Each path below is one point turned by a fixed rotation once a step. After each direction that follows a path, write how fast that rotation turns it, in degrees per step (0 if it stays still).
Each turn is a multiple of 5 degrees from 10 to 175, or 0.
Each row of a path follows its step; steps can be skipped.
path 1
step 0: [  3   1 -22  12 -15   0   4 -35  17   4 -24   2  -2 -10  -8  -6  13   5
  13 -13  15   3   8  -6  -6  -8  10 -14  -5   9   2   7   6  -3  -9  17
  14   3]
step 1: [ 19  -4 -18   8  -4  -6   2  -1   9  -6  -6   5  -3   6  16 -18  13  23
   6  -9  -3  -6 -19   4   4 -28  12   5   9 -16  -8   1   0  -1 -26  -8
   0 -11]
step 2: [  1   4   3   8   4 -14  20  -4  16 -28   4 -15  -4 -25   3  -7   5   7
  23 -10   8  17   9   0  -4 -11  -6  17  15  -9  -6  19   1   4  -1 -11
   9   3]
step 3: [  4   0   2  -9 -12   2   3  -8   3   2  -8  -8   3 -31  12   4   5   5
   4  -9  19 -25   8  -5  12 -11  29   9   1 -17 -18  10  -9  -4  14   0
  13  -5]
step 5: [ 18  17  10   6   0  -9 -15  14  -1  -8  25  -2  -6 -16  -3  -7  22   1
   1  -2  17   5   3 -20   6 -13  -1  -2  19 -24  -5  -8 -14   4  -9   6
  -8   1]
step 6: [  4 -17 -13   1 -14 -13 -16 -12   1 -16  21   2   0 -25 -14   9   2  -8
  11  -5   5  10  -2  -9   6  19   4  12  -8 -20 -16  -8   1  -6   9   4
  13   8]
step 9: [ 11 -14 -13  15   7 -13  15  -5   3 -21  -4   1   0  -4 -15 -12  11   0
   9  14   4   4  -9   2  -4  -8   8   1   2 -19 -33  -5  -6   6   9  -4
 -26 -13]
step 11: [  6  -8 -10  -2   2  -4  18 -11  -1   4 -14   9  11  -6   3   6   6   6
   7 -24   4 -32  16  -9 -16 -12  -2  -4   6 -12  -1  -1 -28   4  -8   9
 -15 -10]
step 12: [ 13 -15   3  -2  -1 -24   1   9  16  -3  -6  -2  -9   4 -15 -21   9  15
  -4  -6  17  -7   7   4 -13  -4 -15   6  18 -12 -10 -19 -16  16   0   3
  21   3]
step 14: [ -5   1 -17   2 -15 -17 -10  -6   4   0   4  -3  -5   1  13  32 -19   4
   0 -31  11  -5  12  -9  -5   0  -6   3  11  -5 -15 -14 -11   8  12  -2
  14   5]
Directions:
[ -2 -10   0   1  -1   7   3  -2 -12  -5   0   6  -3  -6   3   0   0   8
   2   1  -4  -2   0  -4  -8   6   1   6  -1  -6   7  -2   7   4  -4  -4
  -4   3] -> 155
[  0   4   3  -1   3   0   5  -5  -4   0   5  -6  -3   7  -3   0   8   0
  10  -7   4  -2   7 -13   0   2  -1   0  -2   3  -3   0  -1   9   8  -2
  -2   4] -> 120
[  0  -4   1   4  -1   0   4  -8   0  -2   2   0   3  -2   0  13  -8  -2
  -3   2  10  -5   8   0   4  -1   5   2  -7   5   1   0   3 -10   5  -5
   2   3] -> 100
[  1   5  -1   4   1  -6   6 -11  -2  -4  -9   5   1   7  -7  -4   3   0
   6   5  -7   0   3   4   3   5   2   0  -6   0   3  -8  -2  -4  -4   1
  -4  -8] -> 35
[-1  6  4 -1  2  6 -1 -4 -6 -4 -8  4 -2 -6 -1 -6 -2 -2 -5  7  8 10 11 -1
  5 -7 -9 -2  3  0  3  1  1  6 -1 -1  4  0] -> 140
path 2
step 0: [ 23  12   6 -10  42 -19  -5   1 -19  -3   8  -9  20   5  12 -10   7   8
  -9  11 -20  -9 -17  23  35  -2   0   5  -3 -14  28  16 -21  21  10 -15
   7   6]
step 1: [ 17  -4  19 -21  10  -6  -6   4 -21  -9  31  -4  -4  11  20  -2  -4  20
 -10  -7 -16   0  -8   1 -11   6 -25   8  21   3  35 -22 -17  26   6 -26
  16  22]
step 4: [  8  12 -23  -4  12   2 -22  -3  -3  -9  37  11  31  11  -9 -11 -13 -16
  17  19   4 -16  13 -18  13  30 -22   8  22  22  -5   3 -13  20   2  -6
  -3 -15]
step 5: [-30  24 -33 -37   3  -4  -2  -2  -1 -11  31   8  12  -3   5 -18  20  15
  19  27  -3   1  -5  -6  -8   8 -12   1  -4  12 -16  -8 -21  21   8 -13
 -19   5]
step 6: [ -3  21  -4 -23  36 -19  37 -12   2 -22   1   6 -13   6   3 -22   5  18
   7  29  16 -17   8  20  -7   0  -3   6 -14  -9  -7 -17   5  24   6   6
 -17  17]
step 7: [  2 -16   6  -7  36 -23  12 -13   2   2  -3  23 -20  36  -8 -19  -5   2
  10   0  21 -24   7   8  -5 -16 -14  22  23   1   0 -15  -1  29 -18  -4
  18  -2]
step 9: [ 15  22  -5   2   5 -10  33   5  -4 -11  20  34  13 -15 -23   1 -25  -3
   0   2 -21  31   4  12  12 -29   0   3   4  10 -18 -21 -22  -1   4  -8
  -9   5]
step 10: [  8  20 -26  -4  25  -7  16  -9   8 -25  15   5  -5  14  -4   6 -20 -31
   7   6 -20  15  29   5  -1 -18   8   9  23  32   8   0   8  -7   9 -13
   4  25]
step 13: [ 22  12   4 -18  25  -5   6 -20  21 -12   3   3  -2  -5  33  -9  -8  13
 -25  -9 -23   8 -17  -7  15   3 -14  43  31  -8  -5  -8 -14   2 -11  -3
  16   0]
step 16: [ 12  13  -8   5  41   5  -8  -4   7 -16   0   0  20  -1  -5 -23  -1 -28
  -2   3   1 -16  -5 -16  -3  -9 -20 -14  27  -4 -39  26 -18  -7  22 -17
  -7   3]
Directions:
[  3   0   0   6  -4  -5  -8  -5   5   6   6   2   4  -3   6   0  -5   2
   8   6  -5   4  -6  -2  10  -3  -4   4  -2  -5   0   2 -11  -1   1  -2
  -2  -7] -> 85
[  5  -1   5  -4   3   1   1  -1   7   1  -5  -4   7   0  -4   1 -10   3
   5   8   1  -4   2  -4  -7   6   8   2   0   0   7  -2   1  -6  12  -2
  -1  -1] -> 170
[-2  5  4 -2  0 -9  1  5  5  2  0  3  0 -6  5  6  4  3  1 -2 13 -4  2  2
  4  4  3  6 -3  3 -9  4 -2  0  5 -5 11  3] -> 45
[  6  -1   7  -2   1   4  -5  -5   5 -12   0   0  -3  -2  -1  -5  -2  -8
  -4   5  -1  -3   3   8  11  -4   6   4   0  -5  -3   3   7   3  -1  -5
   2  -1] -> 110
[ -5  -3  -4 -10   2  -5   5  -2   2   4   3   3  -6  -2  -1   4 -10  -6
  -8  -4   0   2   1   2   1 -11   3   5  -6   4   4   1  -1  -7   1   6
   2  -8] -> 25
